[[ 0.11  0.14  0.12  0.08  0.24 -0.12  0.15 -0.16  0.15]
 [-0.10 -0.09 -0.09 -0.07 -0.18  0.19 -0.08  0.21 -0.08]
 [ 0.12  0.14  0.13  0.10  0.26 -0.16  0.16 -0.20  0.15]
 [-0.06 -0.06 -0.06 -0.04 -0.14  0.14 -0.07  0.16 -0.07]
 [-0.09 -0.09 -0.09 -0.07 -0.20  0.17 -0.10  0.21 -0.09]
 [ 0.17  0.13  0.14  0.16  0.12  0.12  0.11  0.14  0.11]
 [ 0.13  0.10  0.11  0.12  0.10  0.12  0.09  0.13  0.10]
 [ 0.11  0.16  0.14  0.09  0.28 -0.13  0.19 -0.18  0.19]]
Indices start at 1.
The top-right entry: 0.15
Report the entry in row 1 and column 3.
0.12
The entry in row 2 and column 1 -> -0.10
Report the entry in row 3 and column 3.
0.13
Report the entry in row 1 and column 1.
0.11
Report the entry directly above the largest entry.
0.10
Report the entry in the bottom-right corner.
0.19
Report the entry directly above -0.14.
0.26
The maximum -> 0.28
The entry in the bottom-left corner -> 0.11
The entry at row 3, column 1 -> 0.12
The entry in row 1 and column 2: 0.14
The entry in row 2 and column 2: -0.09
Report the entry at row 2, column 3.
-0.09
The entry just right of the largest entry -> -0.13
The entry just left of the largest entry: 0.09
The entry just right of 0.08 is 0.24

Questions about the grid below.
1) Report the entry just left of -130.
2) Report the entry just right of -112.
3) Report the maximum.
4) Report the entry just left of -190.
5) Report the entry just right of -6.
[[-13, 206, -50, 384, 218, 562, -181, -350, 321], [34, 279, -195, 359, 126, 519, -190, -328, 347], [-122, -286, 680, 171, 361, 236, -41, -60, 52], [-120, -263, 653, 246, 384, 318, -56, -112, 90], [196, 329, -572, -130, -291, -197, 175, 160, 8], [-98, -385, 736, -6, 282, -26, 64, 137, -136]]
1) -572
2) 90
3) 736
4) 519
5) 282

Read these off the row that follows.
1) Find the entry just right of 0.56.
2) Find the entry just right of the smallest entry.
3) Find the entry just left of -0.45.
 1.26   1.50   1.71   1.46   1.61  -1.95  -0.09   1.27  -0.52  -0.45   0.56   1.47
1) 1.47
2) -0.09
3) -0.52

[[ 25 -14 -24  -9 -21 -34 -48  10  29  25  -1 -42  37]
 [-35  -2 -62 -19 -24 -47 -62  -2  24 -35  22 -79 -40]
 [ 35  23  31  26  24  26  26  27  28  38  21  31  40]
 [ 25 -14 -24  -8 -22 -34 -48  11  29  24  -1 -42  37]
 [ 34 -22  25  -3  -7   5   9  -5 -16  32 -34  26  45]
 [-45  -1  -7 -10   0   6  15 -23 -34 -45  -7   6 -57]]
Rows and columns are numbered from 1.
The entry in the top-left corner is 25
The bottom-left entry: -45
Report the entry at row 1, column 3.
-24
Report the entry just left of -57.
6
The entry directly below -5 -> -23
Report the top entry of the column that holds the largest entry.
37
The entry in row 3 and column 1: 35
Report the entry just right of the smallest entry.
-40
Report the entry in the bottom-right corner.
-57
The entry directly above the smallest entry: -42
Report the entry just left of 9.
5
Report the entry in row 3 and column 3.
31
The entry at row 1, column 2 -> -14
The entry in row 2 and column 1 is -35
The entry at row 2, column 2 is -2
Report the minimum.
-79
The entry just left of -5: 9
Report the entry directly below the smallest entry.
31
Report the entry just left of -16.
-5
Report the entry just left of -19.
-62
The entry just left of -47 is -24
The entry directly below 22 -> 21

A = [41, 32, 26, 26, 36, -24, -25, -9, -20, -8, -9, -9, -3, -30]
What is the entry just right of 36?
Answer: -24
The entry just right of -20 -> -8
What is the third largest entry?
Answer: 32
What is the second entry from the right?
Answer: -3
The 3rd entry from the left is 26
The first entry from the right is -30
The 1st entry -> 41
The 3rd entry from the right: -9

Read these off the table that follows. Indices start at 1.
1) Read off the top entry of the column that holds the smallest entry.
2) Read off the largest entry.
3) Read off the entry in row 2 and column 1.
4) Read off the entry just left of 37.
5) Read off the entry directly above 55.
6) Read off the entry at row 1, column 3.
7) Read off the bottom-right entry.
[[33 36 37 57 47 76 56 47 67 54 31 52 36 50 18]
 [41 40 61 50 47 44 53 21 35 55 57 31 35 58 43]]
1) 18
2) 76
3) 41
4) 36
5) 54
6) 37
7) 43

Read these off the row that follows.
1) Read off the 2nd entry.
2) Read off the third entry from the right.
3) Read off the last entry.
4) Read off the 5th-last entry.
[-70  47  64  -4   1 -64   3   0 -41  68  52]
1) 47
2) -41
3) 52
4) 3

X =
[[-1 -3 44  4  9  8  7 13 -1  2  9  1  2  1  7  3]
 [ 2  5 25  0 60  1  1  1  3  0  7  2 -1  0  1  0]
 [ 8  6 14  0 37  7  5  4  8  1  3  5  0  2  5  0]]
Indices start at 1.
The entry at row 2, column 1: 2
Which number is the entry at row 1, column 1?
A: -1
The entry in row 1 and column 2: -3
The entry directly above 25: 44
Which number is the bottom-right entry?
A: 0
Which number is the entry in row 3 and column 2?
A: 6
Which number is the entry directly above 37?
A: 60
The bottom-left entry is 8
Which number is the top-right entry?
A: 3

[[-30 -72 -18  15  -8   2]
 [-48 -59 -12 -19  14 -60]
 [-23 -40  22 -56  27 -74]
 [ 34  54 -40 -25 -22 -60]
 [ 27  -1  -1  -2  14 -64]
 [ 21 -17 -19  -3  19   2]]
Counting starts at 1.
The entry just right of 22 -> -56
The entry just left of the largest entry: 34
The bottom-right entry?
Answer: 2
The entry directly above the smallest entry?
Answer: -60
The bottom-left entry: 21
The entry just right of -12: -19
The entry just left of the smallest entry?
Answer: 27
The entry directly above 54: -40
The entry in row 3 and column 1?
Answer: -23
The top-left entry -> -30
The entry just right of the largest entry?
Answer: -40
The smallest entry -> -74
The entry in row 1 and column 2 -> -72
The maximum?
Answer: 54
The entry in the top-right corner?
Answer: 2
The entry in row 2 and column 2: -59
The entry in row 2 and column 3?
Answer: -12
The entry just left of -22?
Answer: -25
